rotation ticks, each row followed by its count of ticks:
The counts run from 0 to 806.
[ 17   3 -33   6 -12  26 -24  36  -5   8   9  -2  -4 -26  -5 -17 -29   4
 -34  -3 -12  21 -55 -36  22 -15   7 -15   5 -10 -45 -12 -44  -5  33 -19
   4  21 -14 -35  43 -19 -10   3 -13  41   8 -13  -9  28 -27 -24 -20 -30
  -3  22 -12  30  -7  44 -11 -29  32  30 -28 -12   0  34   3]
270
[  9   6 -14  12  -8  18 -29  25   6  24   7  -9   0 -12 -31 -16 -28 -21
 -34 -24 -17  37 -38 -49  23  -5  -6 -22  10 -25 -45 -13 -64  21  33 -18
  12  26 -16 -33  40 -18   9 -22 -12  41   4 -22 -31   2 -12 -31 -26 -25
   9  -7 -19  26  -6  18   4  -1  26  26 -24 -12  16  11 -18]
136
[ 24   0  -1  26 -25  15 -59  23  -9  31   2  -6   3  19  11 -42 -33 -19
 -10 -18 -18  29 -38 -29   6  -7 -31 -18  23 -34 -37 -38 -62 -11  12  17
 -22 -14 -35 -14  58  -4   9   2   1  29   3 -21 -10  15 -22 -15   2 -16
  23   5  -5  20 -11  14   7 -20  26  17  -7   2  12  20  -2]
384
[  5 -19  -3  16 -29  26 -53  32   6  16  11   9  -4   7  -2 -38 -33 -45
 -27  -5 -29  37 -33 -30  14 -21   2  -3  12 -33 -43 -32 -59 -13  10  30
 -19  -7 -36 -11  36  -5   2   2 -13  35  -7 -27 -30  -7 -13 -24 -23  -7
   9  -5 -12  28  -7  18 -16 -13  26   8  -4  -2  16  17 -17]
390
[ 16   7 -11  31 -35  29 -47  30   1  19   6  -4  10  -3   9 -41 -30   3
 -25   7 -21   7 -45 -15  12   7  -1  -5  22 -11 -36 -18 -30 -15  26   7
  -5  -3 -39 -28  55  -5 -12  11  -1  44   7 -25  -7  28 -39 -17  -9 -19
   8  20  -7  29  -7  29  -1 -31  38  16 -24  -4  12  39   0]
554
[ 20 -14 -11  14 -12  25 -25  37   6  30  16  -7   3   1 -25 -13  -6 -41
 -17 -29 -20  45 -44 -33  23  -5   5  -5   9 -36 -44   0 -49  22   5 -14
   3  16 -29 -38  27 -17  17 -27   3  51   5 -18 -38 -16 -10 -31 -29 -27
  19   3  -8  30 -11   6  -1 -17  38  24 -32 -10   5  14  -6]
291
[ 37 -16 -19   6 -32  10 -23  20   9  17  26   2  -6   2  20 -32  -7 -13
 -37 -30 -10  12 -58 -10   3 -11  -9   3   3 -36 -45 -16 -55   2 -12  19
 -10  20 -23 -18  36 -28 -18  -3 -18  39   0  -7 -17  13 -30 -28 -43 -30
  18   5   5  20  -4  14   7 -26  58  10  -2  -6   6  40  -3]
110
[ 36   5  -6  14 -22  25 -62  21 -22  41  13  -3  -7  15   0 -28 -19 -22
 -32 -22  -8  23 -36 -23  16   7 -24  -2  22 -14 -34 -20 -37   9  19 -17
 -21 -10 -44 -25  51 -22  -6   4  12  50   8 -30 -31  17  -9  -8   1  -9
  20  18  -6  31 -10   6   4  -8  23  39 -28   2  17  21   5]
684
[ 16   5 -17   4  -5  30 -29  25  -7  26  12  -8  -8 -18 -31 -13 -24 -22
 -33 -20 -10  31 -39 -51  28 -10  -4 -20  23 -20 -42 -14 -55  23  26 -25
  15  19 -15 -41  38 -24   0 -16 -15  39   5 -20 -32  18 -20 -26 -21 -24
  13   6 -20  30  -4  23  -3  -4  25  30 -28 -12  10   8  -7]
135
[ 24  -7 -10  27 -38   9 -17  28   9  21  15 -12  14  -3  20 -29 -10   1
 -29 -16 -21  14 -57   2   0 -12  -7  -1   8 -39 -60  -9 -41  -2   5  12
 -24  18 -28 -18  37 -18  -8  -1 -22  57  11 -16  -3   4 -33 -25 -24 -28
   9   7 -14  16 -12  -3  11 -39  49  18 -12  -5  12  46 -11]
565
[  0  -4   1   3 -20   3 -23  29  32  23   4 -14  -1 -12 -28 -10 -14 -22
 -17 -15 -28  38 -46 -37  24   2 -10 -20  13 -26 -44  -1 -63   7  42 -29
   3   5 -12 -33  42  -8  19 -17  10  51  -6 -19 -16 -11 -26 -30 -16 -34
   5  -4 -23  16   0  14  22 -17  19  14 -32 -16  18  39  -8]
591
[ 30  -2   1   4  -9  17 -41  21  -7   8   7 -26  -5 -14   2 -16 -28  -5
 -17  -8 -28  35 -52 -36   6 -17 -15 -17   1 -50 -45 -31 -71  -7   7  12
  12   5  -8 -26  44 -20   4  -7 -18  26   0   0  -2  23 -24 -31  -7 -36
   8  12  -6  14  14  33  15 -25  47   6 -11  -2  -4  17   5]
655
[ 14  -1 -16  18 -12   9 -19  37  15   2   5 -12   4 -29 -18  -8 -22  -1
 -29   0 -23  16 -60 -26  25  -8  10  -9  12  -8 -44  -6 -33  -1  30 -21
  15  18 -13 -31  51 -17  -5  -6   0  40  15 -17 -16  29 -33 -22 -23 -36
   2  27 -19  16  -1  33   4 -46  45  21 -34  -7   2  29  12]
724
[ 19  -1   1  12 -21  29 -30  31 -14  11   8 -14  -3 -22   3 -21 -31  -2
 -27   0 -30  37 -41 -30   9 -22   1 -13   8 -46 -54 -23 -68  -6  13  15
   1   5 -16 -28  29 -20  -2  -6 -36  41   1  -3 -10  14 -19 -34 -14 -26
   2   7 -12  22   7  32  -2 -14  45   8 -16   0  -4  26 -10]
118
[  4 -15 -19  17 -28  19 -33  41   0   5  11  14  -3 -14  14 -38 -43  -9
 -27  10 -25  25 -51 -19   9 -10   7 -11  -1 -29 -49 -24 -58 -26  19  26
 -21   3 -24 -18  44  -8  -1  10 -17  30  -3 -18  -2   7 -24 -24 -25 -25
   0   8 -11  26  -6  34 -17 -39  40  10 -13   0   9  44  -7]
255
[ 27 -18 -14  29 -30  33 -50  41 -14  26  18  13   5  12   7 -31 -16 -30
 -20  -7 -20  23 -40  -7  13   1  -1  11  14 -12 -42  -5 -23  -7   4   6
 -25  -5 -50 -24  43 -13  -1   6   9  53   6 -23 -26  -1 -21 -13 -17  -7
  21  20  -3  39 -17   8 -16 -38  35  25 -24  -2  17  28   7]
697
[ 47  -2 -24  -1   5   1 -36  19 -20  23  18  -8  -9   0  -1  -9 -24 -16
 -33 -33 -11  37 -55 -39   5 -25 -35 -18   5 -37 -43 -24 -71  12   6  -7
 -13  16  -8 -12  45 -25  11  -2 -11  37  12  -9 -18  24 -13 -18 -16 -26
  13  13  -1  16 -17   5   6 -24  33  30 -10   3   8  13  10]
667
[ 16 -21 -17 -17 -21 -18 -30  26  14  -6  16   0 -17  -7  16 -15  -8 -12
 -40  -8 -21  23 -70 -10   7 -12 -11  -2  -1 -23 -45 -11 -55 -20  28  -9
 -29  -1  -2  -6  42 -23 -11  10   5  42  -8 -24 -13   9 -19 -24 -19 -38
   0   9 -10   7   7  22   2 -40  32  13 -10   6   7  53  15]
495
[ 22   7   0  19 -36  -3 -47   7  14  14  12  -2  10   9  16 -40 -33  -3
 -37 -11 -18  -2 -51 -23   2  -4 -17  -9  12 -22 -35 -38 -60 -11  17  13
  -9   1 -21  -6  61 -11 -15  11 -11  24   2 -30 -15  30 -40 -22 -25 -20
  14   7  -2  16   1  25  12 -22  48   7   0   3  21  37  -7]
98
[ 37   1  11  -6 -14  -7 -41   7   3   3   9 -30  -6  -9   7  -4 -18 -11
 -35  -9 -29  19 -61 -20   1 -14 -25  -6   0 -32 -49 -29 -60  -1  18  -9
  -8  -8  -7 -10  44 -30 -15   1 -14  47  -2 -16 -17  27 -24 -26  -5 -36
   4  12  -2  -5  23  24  27 -21  45  13 -10   9   8  26  15]
500
[  7  -5  -4  31 -13  32 -41  37  -6  15   0  -8   6   0 -31 -12 -20 -41
 -19 -11 -24  39 -38 -40  22 -16   6 -18  40 -22 -46 -16 -27   5  21  -9
   5   3 -31 -26  49   2  14 -14   4  35  15 -28 -39  13 -25 -18  -4 -20
  20   6 -28  15 -19  13 -17 -33  20  26 -28  -7  12 -13  -2]
303
[-11  -8   3   8 -27  17 -27  35  12  -8  -2 -15  -3 -25 -10 -14 -13 -20
 -31  15 -40  36 -58 -15  14 -17  20  -7  25 -36 -62  -8 -33 -13  33  -3
 -10   0 -16 -26  35 -13  -3  -1 -10  52  -7 -21 -16  11 -25 -27 -10 -37
  -4   1 -30   0   7  20  -7 -40  30  12 -23  -5  -3  32   2]
35
[ 30 -19  -3  -6 -20  -6 -19  21  29  13  23 -12  -6   2  -1  -8  10 -26
 -36 -28 -23  21 -70 -10   9  -4  -7   5  10 -36 -41  -1 -43  10   2 -10
  -4  17  -6 -19  39 -23  -9 -13   9  42  -7 -10 -26   7 -32 -30 -33 -47
  16   8  -1   0   7   4  21 -37  59   6 -16  -4   2  36  19]
194
[ 25   2  13  20 -13  12 -43  21  12  33   4 -24   4  16 -31 -17   1 -39
 -20 -29 -21  30 -45 -33  13  -5 -21 -11  41 -39 -40 -11 -35  19  11 -21
  12   0 -26 -29  52  -7   9 -20  13  40   1 -20 -32  12 -30 -22   0 -35
  23   6  -8   4  -5  -1  20 -30  40  23 -25  -1  10  -1   9]
602
[  8   2  -5  -6 -17  -6 -24  16  20   3   5 -20 -12  -7  -1 -13 -18 -18
 -31 -12 -23  35 -67 -32   4 -24 -24 -24  21 -53 -51 -28 -69  -6  25  -2
  -5   5   9 -10  47 -20   1  -3 -13  32  -6 -13  -8  22 -33 -28  -6 -45
   6  -5 -20  -9   8  19  15 -28  32  12  -5  -1  -6  27   4]
351
[ 27 -16  -7  -4 -15   4 -15  23  17  18  16  -9  -4  -6 -15  -3   7 -23
 -40 -26 -17  25 -60 -11  14  -6   6   6  13 -25 -48  12 -38  17  12 -29
   2  18 -14 -35  30 -35 -10 -18   0  59   2 -15 -32   1 -20 -30 -32 -39
  10  12  -9  10   3   9  16 -31  50  20 -27  -9   6  31  13]
731
[ 13 -31 -17  -8 -21 -10 -23  22  30 -12  20   2 -14 -13 -12  -9 -14 -30
 -43  -9 -25  19 -72 -32  14 -22   6  -6   3 -18 -45 -17 -54  -9  19  -1
  -1  17   1  -6  37 -22 -13   1  -9  26  -5 -24 -31  11 -21 -31 -45 -35
   4   7  -8   5  10  34  -2 -36  44   7   0  -6   5  23  12]
492
[  5 -14   7  10  -8   3 -46  25  19   7   2 -10  -4   1 -39 -11 -25 -51
 -26 -13 -33  43 -54 -53  20 -18 -10 -20  28 -34 -45 -26 -52  -1  26  -5
   5   0 -14 -11  45   0  16 -14   4  26   3 -29 -42   2 -19 -23 -13 -22
  18  -9 -22   2  -1  11  -1 -27  23  14 -16  -1  13 -11  -1]
758
[ 16 -23 -14 -14  -8  11 -22  27   7  15  24   4 -16  -6  -9 -15 -16 -33
 -33 -29 -19  40 -52 -41  13 -21 -11 -13  -7 -45 -46 -17 -80   4   5   4
  -7  17  -5 -22  25 -28   6 -10 -11  33  -5  -4 -28  -7 -10 -34 -31 -31
  12  -5  -5  23   3  22  -2 -13  36   8 -11  -8   1  22  -6]
661
[  9   3   4  29 -19  -2 -51  30  20  19 -10 -12   6  -2 -26 -23 -31 -21
  -9   1 -36  31 -39 -40  17   6 -15 -14  21 -11 -38 -14 -52   0  48 -20
  -4 -13 -24 -22  60   7  22  -9  21  36   5 -32 -17  -1 -19 -24  -3 -23
   6   6 -25  12  -6   5  15 -32  25  18 -33  -4  27  21  -4]
455
[  9  -5 -14  13 -27  18 -13  38  17  19   9  -9   1 -19   4 -25 -17   3
 -15  -9 -25  32 -44 -20  12  -2   9  -9   3 -35 -46  -4 -56  -6  25  -1
  -4  14 -10 -41  34 -12   8  -7 -10  48  -3  -1   2  -1 -27 -37 -25 -40
   0   4 -12  31   0  26   3 -24  46   7 -28 -15   3  56 -12]
423
[ 12  -5 -22   5 -24  24 -16  47  11  16  11   6  -2 -15   8 -23 -15   3
 -17 -10 -20  32 -49 -12  18   3   7  -9   3 -27 -46   5 -49  -7  27  -8
  -9  13 -17 -43  33 -17   7  -3   1  52  -4   0   2  -4 -25 -29 -21 -34
   1  17 -11  33  -3  28  -4 -34  37  17 -33 -14  -4  55  -7]
424
[ 40  -3  -9  20  -5   0 -40  25  -6  40  15  -6  11   2 -11 -18 -23 -17
 -20 -33 -19  28 -46 -29  12   6 -27  -4  -4 -20 -37  -7 -57  20  19 -20
 -14   5 -25 -26  46 -15  17 -12  11  51  18 -24 -27  -9  -4 -21 -21 -17
  17  16  -9  26 -22 -14  14 -17  30  30 -29  -3  32  24  -4]
143
[ 35   7 -22   5 -19  30 -28  31 -22  14  15  -9  -7  -5  23 -27 -16   4
 -27 -11  -6  24 -53 -14   7 -11 -20 -11  21 -37 -45 -20 -43 -15   3   3
  -8  11 -18 -27  48 -21 -10  11 -17  43   3  -2   4  42 -34 -20 -10 -34
  15  22  -1  21  -1  28  -1 -34  42  24 -14   0 -10  35  11]
114
